One turn sends every row of this set to another row. A few are shown first. Where does it send the rows asked after them?
Davam:  24.5  12.3 -10.5  22.1  -0.9   8.5 -18.5   1.3   0.7  -1.7   3.9  -6.4   9.2 -21.6  18.4 -11.9  12.3   5.5  10.3  13.7  -3.9 -14.3 -18.8   1.0  -6.6  25.9  19.3   0.3   9.4   0.8  12.6 -16.0  15.3
Des: -17.5   8.4  22.8   0.4   7.5  -0.1  -3.9 -21.5  -5.1  28.2   6.5 -13.2  -8.9   1.0   1.5  -1.2 -13.4  16.5  -4.2   1.9  -0.2  -8.9 -12.5 -12.7  14.8  23.7 -13.1 -20.4  -4.7   5.6   8.2  -0.8  -8.8
Vuka: -11.3   3.4   1.0  19.8 -15.3  10.4   3.5  10.8   3.1 -10.4   0.2 -16.4   3.5   0.2  10.3  10.2  -2.6   4.4  -6.0  10.1  15.8  22.9 -19.7  -9.5  10.7  -1.0   2.3   9.0   9.7 -16.7   2.3 -18.2  25.2
Lebed:   8.7 -10.4  -4.1   6.9 -11.2  17.7   5.8   6.5 -11.2  -6.3  -4.8  -6.1   3.8 -13.1  17.4  14.2  17.2 -12.5  -0.2  14.0   5.6  15.0 -31.1   4.0  -1.6  -2.5  14.2   3.8  -5.3  -2.8   6.3 -25.7  18.4
Bek:  12.9  17.3  -1.1  28.8  -3.9  -4.0 -22.4   3.0   8.9  -4.5  18.2   5.4  -3.4 -13.7   7.1 -13.3   7.8  14.6   7.9  11.4  20.1   8.8 -13.6  -1.5  10.8  27.9   2.0   1.9   7.4 -14.8  17.7 -26.1  15.0
teron:  19.2   9.8   9.7 -29.5  23.5  -2.0   8.3  -2.4  16.5  -5.5  16.9   3.5  -7.7  -6.4  -8.8 -16.6 -13.4   9.7  -8.9   9.4   4.2  -0.4   7.4  10.9  -5.8   9.4  11.7  -1.1  12.7  23.2  -1.2  -1.1 -27.1
luton:   9.5  -6.2   9.6  -9.5  28.1   3.0  15.4  -7.9  13.0   4.0  20.3   5.8 -19.3  15.5 -14.2   0.6  -9.3   7.1   4.9  -8.1   2.8  -0.5 -11.0 -14.9   0.0 -12.6   2.0 -10.1  17.6  15.7  -7.1  -4.6 -25.2
sapeb: -13.1   8.9  24.5   1.6   7.2  -2.9  -2.2 -19.0  -6.9  27.1   8.5 -16.1  -6.6   0.9   1.2   0.6 -12.3  15.6  -6.0   2.4   0.8 -10.2  -9.5 -12.1  12.2  27.3 -16.8 -19.1  -4.3  -1.2  12.4   3.2 -10.5
ronid:  16.7  -3.6  -5.9 -10.3  -1.8   9.3  -3.0  11.3  17.5  30.2  -5.8  -3.3  -5.8   4.2 -24.7   9.7  -3.6  13.0 -11.3  -1.9 -13.0 -10.4  -4.7  19.0   4.6  22.2 -13.4   9.1 -10.5   0.6  16.9  -3.7  -4.6
naf:   7.9   3.0  -3.8  17.6   0.9  30.2 -13.7   1.3   8.7   5.7   4.8 -13.3 -11.1  -4.9  23.0  16.5  -4.7   2.4   4.4  12.0  16.7  15.0 -35.7   4.5  -4.2   0.6   3.5  13.1   2.0 -14.3  12.3 -11.8   6.2
ner: -10.9  11.7  13.4 -10.3   8.2  -3.8  -1.9 -12.7  -2.9  17.4   7.4 -14.5   1.6   4.1 -21.3 -23.5 -11.1  20.6 -30.5 -14.5  11.5   2.7 -10.9   8.9   4.7   9.0 -20.0  -8.1  -2.4 -13.1   5.6   3.1   4.1
kab:   9.9   5.1  -2.9  -8.1  17.3  -6.2   1.8  21.5  13.1  12.2  -8.5   4.6  -0.7 -44.3  -4.7  -7.9   9.3   6.6  -0.6  -7.7   9.6  -9.6  -6.8  18.6  -3.8 -14.2  -8.0  -0.6 -14.3   5.1   2.1  -0.9 -12.6
kolus:  19.8   1.8  -8.7 -14.3  18.1 -16.9   6.9  -6.0  -5.4  10.3  -2.7   1.2  10.1   1.1  10.6  -5.7  26.3  -4.5  -2.6 -15.8  -4.9  -5.6  -4.7  11.1 -21.0 -16.8  13.1 -11.6  16.6 -21.2   1.2  15.3 -10.9
tasi:  -1.0   0.6  11.5 -16.4   4.4  -0.3   4.5 -21.0 -21.8  13.9   3.9   1.1  15.3  27.2 -25.7  -9.9   6.0  21.1 -13.6 -19.1  15.9   9.7  -4.7   5.3   7.4   6.3   0.9 -14.2  11.4  -8.6  -0.4  -9.7   1.2
koru:  10.6 -10.1  -3.1   7.4  -7.6  23.5   9.8  10.1 -12.1  -5.9  -1.7  -1.4   3.9 -12.2  16.8  14.7  15.1 -11.2  -4.0  14.1   2.1  17.1 -31.0  -3.1  -4.2  -2.1  12.5  10.5  -4.2  -5.0   6.9 -22.6  14.9
tal: -14.0  13.3  24.0 -18.7  -2.7   0.0  -6.3  -5.2 -12.6  16.1  -2.4  23.6   1.9  14.7 -13.3  -8.1   6.7  18.5   1.6  -5.2  21.7  13.4 -20.5 -19.2 -11.2   7.3   6.7  -3.7  12.9 -16.7  -2.9  -2.5 -10.4
Tuvo:  15.3   9.6  -0.3  21.2   0.8  -2.5  -7.0   8.0 -19.6 -18.9  12.4  -4.3  19.9 -19.3   5.6  -2.4  17.0  21.5   6.9  17.0  14.6   6.5  -6.7  -4.5  15.0  17.1  19.2  -0.7  10.9   3.2   5.9 -18.5  13.9
fadak:  24.6  -2.9 -11.3 -11.0  18.1 -10.1  -7.1  -0.1  11.7   8.8  -8.7  -6.2  -9.3  -9.0  -0.9  -7.2  15.6   1.3 -11.9 -10.4   4.5  -8.1  -7.0  34.1  -9.6 -13.0  -7.4  -1.6   8.0 -11.5  20.9  18.6 -16.8
Fabeg:   6.5   8.6  -0.4  -9.0  13.6  -4.6   1.9  -1.9  10.4  11.5  11.0 -10.1 -17.6  -2.8 -11.0  -9.6  -4.0  12.8 -21.0 -13.3  -3.4  -5.3  -4.0  33.0  -0.4  12.4 -20.4  -3.6  -8.1 -23.8  25.6  11.5  -4.4
Pulu:  21.4  10.3  11.0 -17.3  18.5 -10.0   7.5  -9.3  24.7  16.1  21.0  10.8  -7.7  11.1  -6.4 -21.4 -11.6  15.5 -16.0   4.4  -8.5  -2.2  -1.5 -10.0  -2.5   6.8   9.6  -7.2  12.3  19.2 -10.0 -11.7 -15.2
bufos:  10.9   2.9  -1.9  16.6  -4.0  25.1 -18.3   0.8   8.4   7.1   1.4 -18.3  -9.6  -8.0  22.7  12.0   0.9   5.3   7.6  12.5  15.4  15.3 -38.1   4.3  -0.5  -3.2  -0.3  11.1   1.6 -13.8  13.5 -12.0   9.5
fum:   9.8  15.2   0.1  26.5  -8.7  -2.9 -22.8   5.2   6.2  -6.6  18.7   0.5  -6.5  -9.8   1.5  -7.9  11.1  12.8  11.8  10.9  19.7   7.8 -16.0   3.6   8.9  29.6   2.0   1.2   8.1 -18.4  16.8 -23.2  18.9
Gozes:  20.6  13.8 -10.2  22.1  -4.3   9.3 -19.0   4.4   1.1   0.1   5.8 -10.8   7.0 -18.8  19.4  -6.2  19.1   7.7   8.3   8.9  -5.5 -12.7 -20.4   3.5  -7.4  24.8  22.4   0.0   5.5  -5.1  10.1 -15.2  17.3
Bis:  13.2   0.4  -4.5 -13.2  -1.9  11.5  -3.1  11.4  14.0  30.7  -3.1  -1.8 -11.8   1.9 -23.6   6.6  -4.2  13.9 -11.9   1.4 -14.6 -10.5  -3.2  18.4   7.5  25.7  -8.8  11.9 -13.0   3.3  12.0  -4.5  -1.9
vubev:   5.5  -6.5   7.4 -10.2   5.4 -15.2  16.3 -24.8 -16.3  11.6   0.0   4.4  16.9  20.7   6.3  -3.8  29.2  -5.5 -14.1 -14.3   7.9   3.8   1.8   2.0  -1.6  -3.8  11.1 -24.3  16.3  -7.5   0.9  -4.7  -5.7
Res:   8.5  10.7   5.2  -8.9   6.1 -12.7  19.7   7.3   9.3   0.1  16.8   9.5  12.9  -8.7  19.5  17.9  11.2  -5.6   7.7   6.3  -3.3  -4.6  11.2  21.5  -2.0 -12.3  14.9  -0.1  10.0 -12.8  -3.9  22.2  -8.9
Fakid:   4.4  -3.3   6.9  -3.0 -15.5  -8.5   2.2 -14.4   5.3  -4.9 -17.0  25.3  11.5  18.0   1.1  -5.6  14.0  -4.6   4.3 -13.5  11.5  -3.6  10.0   0.1  18.2  -8.9  14.4  -8.0  28.8   2.2  12.0  -3.2  -7.8
Gunug:   9.9   0.7   5.5 -20.2  18.1   7.2  22.2   3.1  16.1  -8.1  13.6   1.9 -15.6  -0.5  -6.9 -15.1 -10.4 -10.4  -2.4 -10.7 -10.4   0.1   4.3 -15.2  -1.3 -11.4  -1.9   4.2  15.8   9.2  -1.8   3.2 -24.3
Nuda:  16.0   9.8  -0.2  15.5  -6.0   0.8 -10.2   9.4 -22.5 -15.7  13.0  -7.3  19.8 -16.5   4.9  -3.6  19.9  19.4   9.5  13.8  14.2   8.3  -8.2  -2.2  15.9  14.3  20.6   3.6   8.2  -3.0   1.9 -16.8  17.7
Lemo:  12.2   5.1  -3.3  -6.3  17.1 -10.0  -1.5  19.6  12.9  14.8  -5.5   8.2   5.6 -41.8  -6.3  -6.9  12.1   6.9  -2.5 -11.6   9.1  -9.8 -12.3  18.5  -8.0 -15.9  -5.9  -2.1 -14.3   2.0   2.4   0.7 -13.1
kir:   3.9  -2.5   8.0  -1.1 -13.5  -8.2   4.8 -13.9  10.2  -3.0 -15.6  24.4   9.7  14.8   4.8  -5.0  18.1  -5.4   9.9 -11.9   8.6  -0.9   8.9  -2.5  17.0 -12.5   9.8  -9.3  32.0   4.3  10.2  -4.0  -7.9
Zodot:  -7.4   0.7  -2.2  20.5 -10.4  11.0   3.2  10.6   3.2  -9.6   3.2 -10.0   3.4   3.2   5.0  14.6  -9.6   0.0  -5.5  12.0  12.9  24.1 -22.4 -10.2  10.9  -1.2   2.5  14.6  11.5 -16.3  -0.3 -17.6  23.7
goz:  16.7   4.9   9.4 -18.4  17.5 -11.1  20.6   1.1  23.0  -2.6  22.1  15.9 -11.7   7.0  -5.5 -15.0  11.7  12.8  -8.9   7.4   3.9   5.0   7.2 -11.4 -10.2   6.7   6.0 -10.3  19.8  15.7   8.4  -5.5 -29.2
Zif: -14.1  13.8  24.0 -16.6  -1.6   2.1  -7.4  -7.4  -8.4  17.9   3.2  26.5   0.1  18.5 -11.8  -5.7  12.2  20.8   4.9  -3.8  17.9  13.8 -21.1 -18.1 -10.2   8.2  10.1  -3.7  15.7 -11.7  -5.5  -3.4  -9.6
Tepil:   6.9   9.9   4.9  -7.9   5.0 -13.8  19.3   1.9   5.4   1.2  16.7  10.1  16.3  -6.8  23.2  18.9   8.1  -5.1   3.4   2.1  -4.3  -4.6   7.7  21.5   0.2 -14.0  17.8  -4.8   4.8 -13.6  -1.7  21.9  -9.8
deg:   8.8   1.5  12.6 -16.0  25.7  14.0  18.6  -3.0  16.2   3.3  16.3  10.5 -26.2   2.5  -6.0  -7.0 -13.0   0.4 -14.1 -19.8  -3.4  -0.5  -3.6  -0.4   3.0  -0.7   4.5  -3.1  -3.8  13.9  -5.5 -17.7 -23.7

kab goes to -> Res
Davam goes to -> koru
sapeb goes to -> ronid
Now these:
tasi goes to -> ner
Pulu goes to -> deg
bufos goes to -> Gozes

